Each row is where one point has got to under a steady rotation. How many ticks took it there?
The counts run from 0 to 128.
[119  82  98 166  85 132 115 115 128 207 163 111 172 119 129 116  71 141
 113 104 126 143 158 116 151 120 112 138 120 129 161 128 107  94 134 143
  94 129] -> 98
[131 138 119  68 124 101  96 120 158 113 121 135 131 112  98 109 107 153
 113 160 115  81 112 149 150 136  75 133 130 123 148 133 134 106  42 139
 144 130] -> 24
[130 123 138  71 128  94  99 126 141 116 117 138 129 125  93  97 128 158
 115 153 135  83 113 155 141 119  80 133 124 133 135 123 135 106  32 117
 162 125] -> 25
[124 152 154  95 119 137 125 140 156 127  72  75 122 148 159 156 147 174
 119 106 142 110 128 135  89 120 112  61 152 142 105 130 139 107 169  99
 107 142] -> 58
[114 109  89 120 149 110 153  98 117 169 143 115 151 109 130  73 147 137
  97 109 163  91 130 117 150 101  90 110 161 137 149  94  98 140  98 129
  81 123] -> 7
[ 94 128 176 126  96 121 149 118 100 100 127 122 133 143 137 135 140 182
 113 105 172 145 163 132 135 112 179 130 116 133 130  97 117 133 184 104
 169 186] -> 46
[129 101 155 185 133 105 104 131  98 140 138 157 135  75 136 120 120 174
 144 115  95  96 154 145  75  88 110 129  83 123 128 155  82 128 112 125
 108 109] -> 107
[135 113 123 148 137 126 137 135 101 168 109 111 128  87 157  84 106 135
 154 119 139 101 106 159 102  99  49 136 143 107 131 122 151 114  61 138
 168 126] -> 115
[117 155 120 104 136 103 180 147  80 117  82 134 100 103 137  68 161 116
 156 149 125  81 127 132 121  84 100 133 100 105 112 130 135 138 125 134
 157 157] -> 121
[136 126 130 145 147 122 116 119 104 168 104 124 134  86 133  80 113 145
 136 121 126  91 110 153  96 116  50 137 147 103 128 119 146 104  65 152
 149 122] -> 114
[134 119 100 107 129 110 130 137 123 137 137 152 142  73 135 146 168 152
 104 130 126  76 120 136 149 120  97  85 111 116 156 145  73 158 104  68
  92 130] -> 12
[178 115 114 142 143 143 131 146 156 126 101 108 117 140 132 156 102 123
 191 174 131 187 131 137 120 116 117 113 142 159 131 158 148 134 124  64
 148 155] -> 72
[106 132 167 107 111  83 119 128  79 105 108 158 164 156 114 125 142 184
 102 127 169 131 153 110 137 118 150 112 127 131 110  99 130 112 172  99
 189 146] -> 44
[127 150 162 106 126 138 106 135 142 133  86 101 143 144 151 176 149 178
 107 112 144  97 134 145  91 133  93  55 156 121 116 128 142 112 168  85
 114 139] -> 57
[135 101 139 154 129  95 100 139 100 148 144 157 146  76 150 118  96 182
 136 119  89 106 139 118  92  85 118 126  67 127 120 174  88 128 118 124
 102 113] -> 106
[117 115 126 116 103 159 152 127 175 120 126 106  84  95 107 121 113 149
 122 137 138  90 124 186 148 132  98 147 132 131 195 127 118 119  62 143
 134 156] -> 21
[122 154 150 106  89 132 142 132 126 142 119 110 117 130 108 111 143 132
  93 120 176 136 132 135 137 180 114 142 156  91 154  90 159  94 127 101
 196 168] -> 39
[127 118 101  91 129 124 165 144 150 131 111 136  93  78 125 101 167 180
 138 119 136  82 105 133 131  99 124 106 110 124 162 157  69 153 124  96
  92 129] -> 14
[128 108 118 100 110  93 121 124 114 178 126 120 131  98 171 100  91 172
 134 101  97 133 135 113 112  89 114 131  74 122 130 190  88 121 122 114
  95 136] -> 104
[111 138  90 162 110 132 180 126 110 132 176  92 115 100 151 133 117 122
  96 135 138  96 152 129 159  94 113 119 134 116 175 110  91 147 163 152
  97 118] -> 3
[117 147 142  93 120 133 146 142 166 121  74  75 123 148 170 145 117 179
 132 116 138 118 122 124  97  99 126  69 138 147 112 139 141 105 165 120
  98 135] -> 59
[133 125 115 164 152  99 152 144  69 129 172 129 119 112 133 116 139 154
 110 148 145 103 138 112 117  78  97 117 159 126 140 108  87 147 176 114
 138  71] -> 0
[138 153 113 149 156 115 113 106 121 163 160  75 116 184  92 107 150  71
 137 143 120 147 172 155 142 144  99 144 125 138 165  99 142 126 138 100
 131 154] -> 83
[120 104 128 110 101  95 112 121 111 210 116 113 129 116 153  91 149 132
 102  73 104 113 157 135  98 116  91 118 103 112 159 173  91 108 123  88
  89 145] -> 102
[138 139  98 148 137 127 169 125  68  91 136 174 135  81 124 108  92 133
 155 168 139 103 125 116 160  93 126 153  94 119 112 107 143 156 122 163
 148 159] -> 124
[123  94  81 115 138 123 154 107 127 176 147 119 147 105 145  84 123 144
 106 101 175 109 126 126 162  94  98 113 162 140 145  92  91 148  89 105
  86 132] -> 8
[122 170 147 103 107 112 124 165 120  69 147 145  91 107 105 142 120 138
 122 179 118  88 122 135 136 137 144 138  61 109 120 126 123 129  93 112
 170 154] -> 30
[129 143 114  69 113 118 118 119 171 118 128 120 117 109 109 123  90 146
 109 156 119  93 115 153 155 132  86 138 119 126 169 144 138 107  44 151
 129 145] -> 23
[182 120 118 144 163 134 119 122 154 149  83 122 118 138 121 123 124 128
 197 154 144 181 128 140 107 124 118 103 154 166 121 139 161 131 110  62
 142 157] -> 71
[123 147 147  92  93 115 131 175 124  79 148 129  92 110 122 143 106 131
 132 174 129 110 123 151 149 117 138 137  61 123 121 128 115 132  76  94
 175 159] -> 29
[115 159 133  69  93  82 124 127 107 111 121 131 169 140 124 129  99 176
  88 138 155 152 125  83 161 140 147 128 132 101 119 122 151  93 148 117
 191 152] -> 42
[124 154 112 170 123 117 114 129 134 182 154 124 141 123  84 108 132 132
 123 128 110  98 148  83 118 140 126 132 107 111 161 128 101 105 200 138
  91  94] -> 94
[131 142 106 169  98 131 133 156 124 174 181 106 120 126 122 136 113 126
 136 148 107 135 140 101 150 128 146 132  78 108 154 135  90 118 205 109
 100 111] -> 92
[144 140 145 123 122 151  95 121 130 120 128 112 166 134 162 210  96 180
 101 109 145 136 126 141 119 147 106  78 147 135 112 106 156 113 146  98
 118 148] -> 55
[130 105 130 127  98 102  90 117 115 207 130 119 150 113 129 114 143 122
  92  89 107 108 172 139 115 131  78 113 113 109 164 153  93 107 115  92
  94 140] -> 101
[133 136 114 181 157 119  96 102 123 124 157 115 153 182  73 136 111  88
 151 177 107 141 183 140 148 112 107 149 130 153 161 101 135 123 140 131
 143 129] -> 81
[123  88 110 169  95 134 122 116 138 212 150  96 153 127 121  86  89 151
 131  98 147 148 143 110 139 117 120 148 137 135 160 123  98  97 148 148
  93 127] -> 97
[155 161  82  97 151  93  95 119 115 169 179  92 142 180 123 112 100 113
 138 143 104 163 124  94 166 141 117 136  94 132 125 122 134 121 146 100
 116 121] -> 86
[141 158 112 153 143 132 119 109 125 140 135 122 128  60 138 116  85 144
 132 134  92  86 119 136  93 123  71 141 113  82 147 142 142 110  89 177
 111 122] -> 112
[108 173 162 122 104 133 138  93 120  91 143 128 144 125 137 175 115 170
  92 117 140 128 161 119 137 140 179 126 102 124 134 100 127 130 186 138
 122 183] -> 48
[124 121  97  94 124 133 169 142 156 128 124 139  96  74 131  99 132 200
 151 138 134 100  99 128 147  92 136 118 105 133 157 158  79 145 116 118
  95 127] -> 15
[123 159 135  74  80 119 155 132 122 146 109 101 122 137 125 112 126 150
  99 124 176 145 126 125 149 165 130 137 147  88 154 107 165  95 138 104
 190 176] -> 40
[125 100 137 163 125 152 133 130 155 112 135 154 120  81  79 132 145 172
 131 153 142  74 131 175 131 112 102 135 136 137 181 120  95 131  76 145
 122 123] -> 19
